In the data rows, the value 500 means zero.
Here are some points, one per row:
649 657 579 427 492 384 637 704 370 485 477 556 572 521 242 455 583 536 566 210 536 434 621 596 453 447 777 403 310 414 194 310 179 725 512 618 677 436 667 564 599 545 642 389 303 428 595 807 442 562 408 557 368 289 459 468 586 345 566 573 375 401 569 355
697 298 391 641 437 382 673 419 447 621 684 509 770 340 381 440 306 593 265 401 681 621 282 545 539 467 436 399 270 503 577 687 574 566 690 563 380 587 273 418 717 556 821 719 700 407 356 679 567 379 403 489 659 638 668 628 514 867 496 648 508 684 519 506
178 545 212 242 474 509 195 450 583 405 329 389 453 441 366 616 511 682 499 526 620 585 680 360 685 539 312 593 349 520 727 608 739 171 634 897 437 740 572 655 386 473 425 640 686 588 389 613 611 388 398 542 584 365 406 593 244 523 501 662 641 709 415 403
621 713 680 534 338 578 521 637 606 369 333 202 489 556 499 485 564 544 642 609 394 581 683 673 437 446 613 591 410 707 377 353 372 523 772 669 588 347 583 373 570 274 676 537  17 218 449 319 347 613 651 607 489 418 351 605 597 440 271 340 418 331 229 653
554 510 546 547 476 614 795 523 633 531 605 343 549 601 138 715 349 585 445 593 384 608 566 684 636 392 385 219 518 562 424 690 476 698 256 338 850 351 687 619 548 577 441 478 396 416 827 775 267 499 450 376 358 339 804 364 434 551 534 454 522 482 523 463
526 273 218 640 452 610 825 713 516 487 600 617 535 503 489 709 545 481 620 220 581 647 319 644 570 305 314 178 660 547 623 595 578 527 719 275 396 566 367 414 690 609 154 387 479 462 693 331 372 544 441 708 511 523 590 507 521 791 439 434 699 489 542 727
332 451 464 424 444 427 464 635 508 537 491 594 540 488 761 279 494 360 591 582 588 526 167 585 511 457 467 359 451 449 375 572 421 438 260 854 559 634 678 102 555 257 582 531 459 159 645 275 511 531 625 726 437 888 354 413 686 297 342 166 613 370 546 720
343 530 631 386 811 542 189 464 801 448 538 313 396 594 591 343 567 490 722 674 370 435 224 649 373 539 542 494 592 613 714 396 707  22 198 590 220 631 535 350 483 403 533 396 420 755 463 528 650 469 437 572 480 720 630 720 490 622 581 397 474 486 312 248
385 434 550 525 802 144 494 470 692 406 538 483 636 529 731 566 606 411 445 742 664 652 297 414 395 428 334 574 429 487 555 622 443 742 380 563 391 726 588   0 555 394 554 576 511 411 246 268 269 272 599 570 629 680 249 570 482 590 636 626 671 533 353 740
537 342 570 573 321 512 699 426 509 586 729 458 426 793 657 337 296 468 617 378 494 638 722 360 453 504 505 490 273 513 359 348 460 128 301 239 704 300 391 684 627 618 638 393 286 383 638 495 538 519 430 378 478 232 678 585 744 577 574 820 302 494 514 252
401 460 720 418 462 240 463 807 523 630 707 471 567 617 677 506 320 484 619 935 433 546 452 559 105 414 263 388 500 484 505 522 288 552 399 800 332 428 653 367 501 443 684 768 414 674 492 221 482 376 627 614 698 754 295 661 323 623 693 531 526 601 691 590
221 518 600 359 543 834 426 536 716 641 548 654 469 294 367 414 589 654 301 386 634 570 508 865 478 630 431 653 757 414 304 334 589 461 661 786 622 434 325 535 464 526 450 281 603 677 639 202 879 526 523 432 447 488 554 514 431 339 528 385 468 536 417 515
548 290 407 734 306 666 764 608 130 528 506 462 561 428 491 550 736 562 385 372 462 719 630 498 625 555 657 321 572 564 486 671 380 586 460 398 370 574 744 361 573 394 713 196 432 491 637 383 810 414 606 710 478 368 432 425 510 450 620 418 472 599 479 419
521 621 299 639 428 324 622 273 341 696 530 195 567 655 421 502 269 632 539 377 583 310 664 432 486 488 498 324 463 360 412 233 643 763 436 516 647 454 401 726 321 719 696 618 338 574 486 472 367 447 439 359 261 290 232 713 607 487 509 500 279 444 530 463
561 562 639 629 650 453 506 316 482 417 621 364 324 598 794 643 711 475 504 662 361 130 553 284 328 560 641 635 284 581 751 426 508 227 409 298 469 312 677 225 506 525 328 442 303  87 469 703 432 430 401 468 665 583 476 360 414 680 723 473 512 273 368 349
667 403 437 291 428 857 676 575 387 447 656 783 686 373 468 211 587 401 531 351 462 588 575 521 528 279 424 423 341 540 426 641 557 572 659 404 506 536 748 418 372 505 619 361 452 384 286 352 471 433 358 711 538 483 641 393 390 480 406 381 659 590 722 673
451 706 247 567 802 540 438 705 732 348 309 515 653 369 777 676 302 217 547 948 128 280 278 456 687 670 558 582 645 332 467 543 381 794 475 266 559 696 460 697 694 508 146 582 421 435 582 466 421 718 658 184 863 530 480 427 432 275 642 362 579 548 304 766
432 386 492 368 550 419 371 784 537 637 738 354 582 446 433 622 289 484 311 242 489 660 483 529 241 571 333 502 211 502 374 303 581 680 373 571 477 505 206 509 602 431 741 624 601 594 429 535 298 367 571 570 449 675 378 707 557 590 566 510 575 574 872 592
401 629 757 676 376 444 413 267 295 521 660 353 506 513 405 636 234 619 616 263 649 690 736 523 755 480 626 280 452 528 588 227 403 648 282 553 640 425 536 693 507 614 629 676 301 534 479 578 322 486 355 516 345 470 577 583 355 463 391 902 389 374 400 492
484 630 590 473 648 351  82 495 628 666 455 539 692 564 590 502 451 561 487 737 320 271 309 802 710 438 300 753 832 552 500 550 455 135 662 694 600 631 627 380 418 169 440 337 493 567 403 287 574 230 449 593 607 640 122 185 384 412 369 215 450 530 327 424
758 309 381 595 428 486 626 527 232 484 636 666 483 277 693 297 627 437 544 345 739 845 518 812 510 561 610 419 582 604 316 595 357 520 698 254 583 359 671 601 336 382 589 531 783 405 495 510 544 371 420 547 481 483 396 385 662 727 279 432 703 653 668 652
387 667 562 322 340 315 348 574 422 696 581 408 455 403 190 510 297 479 410 527 585 535 301 546 531 403 411 716 546 815 511 571 788 449 467 628 436 468 350 749 523 516 683 600 536 723 581 226 498 602 275 367 308 386 505 630 555 611 643 593 548 346 655 444
275 508 496 542 675 475 457 614 667 505 312 599 437 399 338 635 432 396 362 381 267 576 739 505 723 406 515 312 514 477 461 780 794 426 789 440 687 459 499 597 657 555 300 176 665 670 281 478 687 644 476 614 304 616 753 433 314 674 535 496 591 462 511 318
401 464 400 518 472 656 774 390 407 257 488 736 235 410 671 434 609 528 290 840 612 337 376 359 374 532 561 400 325 389 495 473 712 574 530 163 256 520 167 642 379 414 333 626 681 742 515 699 220 627 531 298 376 589 672 509 574 114 339 533 434 313 608 283
515 387 467 431 347 474 552 328 624 702 479 688 380 317 434 528 701 306 341 291 447 406 554 398 643 524 470 630 677 637 506 686 427 356 690 676 447 445 397 693 409 477 356 575 513 652 417 520 784 333 511 837 559 487 537 321 683 351 406 353 370 688 390 395
560 608 682 314 538 538 573 472 413 332 556 479 278 618 618 440 499 463 485 504 611 409 566 323 537 806 417 552 618 449 532 473 419 545 374  56 402 522 145 670 361 575 370 310 974 610 683 647 413 722 472 620 506 376 749 461 566 367 383 668 286 508 614 627
542 341 510 391 337 755 359 445 628 662 374 620 386 455 351 654 508 329 663 421 428 457 561 490 569 384 700 802 796 427 428 469 586 352 629 814 621 680 417 635 301 400 582 480 798 697 544 522 504 223 211 503 287 632 589 566 512 285 586 302 365 664 465 524
378 477 511 435 510 550 532 340 269 296 593 775 436 608 540 519 536 626 524 365 545 245 620 292 475 740 705 575 724 394 363 481 526 585 314  47 310 371  28 547 409 498 364 603 621 613 513 687 472 727 496 260 460 660 680 619 578 251 652 652 733 637 645 407
504 625 556 527 555 581 566 179 732 215 241 495 229 607 654 422 558 382 552 819 429 203 206 150 420 642 425 512 657 242 623 493 640 403 489 239 301 434 504 344 507 554 315 613 621 279 315 754 567 687 725 365 817 491 380 338 527 598 469 737 502 521 557 621
808 485 680 594 527 159 363 418 552 384 103 204 816 564 528 312 490 491 427 376 466 447 825 427 413 339 577 644 341 500 858 413 436 570 388 622 449 479 743 410 563 450 426 611  93 470 565 593 360 354 882 264 325 442 289 412 363 677 618 542 489 346 236 513
545 333 276 500 344 678 247 380 392 404 288 886 536 437 466 677 853 514 510 589 631 421 319 356 531 613 578 623 458 559 590 463 193 782 672 305 438 523 662 748 536 925 238 234 841 327 390 720 695 844 675 392 504 273 469 447 416 318 395 434 546 509 724 550
687 563 553 726 538 617 677 335 245 754 294 439 407 367 323 422 570 683 630 287 516 787 542 474 307 408 536 644 606 420 467 565 601 372 626 672 594 520 542 502 509 649 357 451 507 590 421 633 655 669 428 584 616 212 614 301 386 361 363 251 385 486 504 362
629 777 397 514 650 385 172 694 484 401 502 352 449 814 414 442 513 628 510 547 391 341 621 389 472 533 580 511 337 418 613 408 289 605 295 688 552 410 660 271 324 564 676 762 254 477 575 221 472 497 572 168 614 477 491 659 662 763 447 709 414 316 288 454
There is one direction along which these points spread out most. Take the direction at right angles to it along which they spread out most. Go by this last direction. Where along it does each point below lie, from 0 to 99? 50 is the average, and the first point above lies past it. One standard deviation of the points above along it is 16.
697 298 391 641 437 382 673 419 447 621 684 509 770 340 381 440 306 593 265 401 681 621 282 545 539 467 436 399 270 503 577 687 574 566 690 563 380 587 273 418 717 556 821 719 700 407 356 679 567 379 403 489 659 638 668 628 514 867 496 648 508 684 519 506 62
504 625 556 527 555 581 566 179 732 215 241 495 229 607 654 422 558 382 552 819 429 203 206 150 420 642 425 512 657 242 623 493 640 403 489 239 301 434 504 344 507 554 315 613 621 279 315 754 567 687 725 365 817 491 380 338 527 598 469 737 502 521 557 621 12
526 273 218 640 452 610 825 713 516 487 600 617 535 503 489 709 545 481 620 220 581 647 319 644 570 305 314 178 660 547 623 595 578 527 719 275 396 566 367 414 690 609 154 387 479 462 693 331 372 544 441 708 511 523 590 507 521 791 439 434 699 489 542 727 53
554 510 546 547 476 614 795 523 633 531 605 343 549 601 138 715 349 585 445 593 384 608 566 684 636 392 385 219 518 562 424 690 476 698 256 338 850 351 687 619 548 577 441 478 396 416 827 775 267 499 450 376 358 339 804 364 434 551 534 454 522 482 523 463 66
542 341 510 391 337 755 359 445 628 662 374 620 386 455 351 654 508 329 663 421 428 457 561 490 569 384 700 802 796 427 428 469 586 352 629 814 621 680 417 635 301 400 582 480 798 697 544 522 504 223 211 503 287 632 589 566 512 285 586 302 365 664 465 524 51
560 608 682 314 538 538 573 472 413 332 556 479 278 618 618 440 499 463 485 504 611 409 566 323 537 806 417 552 618 449 532 473 419 545 374  56 402 522 145 670 361 575 370 310 974 610 683 647 413 722 472 620 506 376 749 461 566 367 383 668 286 508 614 627 36
537 342 570 573 321 512 699 426 509 586 729 458 426 793 657 337 296 468 617 378 494 638 722 360 453 504 505 490 273 513 359 348 460 128 301 239 704 300 391 684 627 618 638 393 286 383 638 495 538 519 430 378 478 232 678 585 744 577 574 820 302 494 514 252 68
561 562 639 629 650 453 506 316 482 417 621 364 324 598 794 643 711 475 504 662 361 130 553 284 328 560 641 635 284 581 751 426 508 227 409 298 469 312 677 225 506 525 328 442 303  87 469 703 432 430 401 468 665 583 476 360 414 680 723 473 512 273 368 349 33
545 333 276 500 344 678 247 380 392 404 288 886 536 437 466 677 853 514 510 589 631 421 319 356 531 613 578 623 458 559 590 463 193 782 672 305 438 523 662 748 536 925 238 234 841 327 390 720 695 844 675 392 504 273 469 447 416 318 395 434 546 509 724 550 31
629 777 397 514 650 385 172 694 484 401 502 352 449 814 414 442 513 628 510 547 391 341 621 389 472 533 580 511 337 418 613 408 289 605 295 688 552 410 660 271 324 564 676 762 254 477 575 221 472 497 572 168 614 477 491 659 662 763 447 709 414 316 288 454 55
548 290 407 734 306 666 764 608 130 528 506 462 561 428 491 550 736 562 385 372 462 719 630 498 625 555 657 321 572 564 486 671 380 586 460 398 370 574 744 361 573 394 713 196 432 491 637 383 810 414 606 710 478 368 432 425 510 450 620 418 472 599 479 419 64
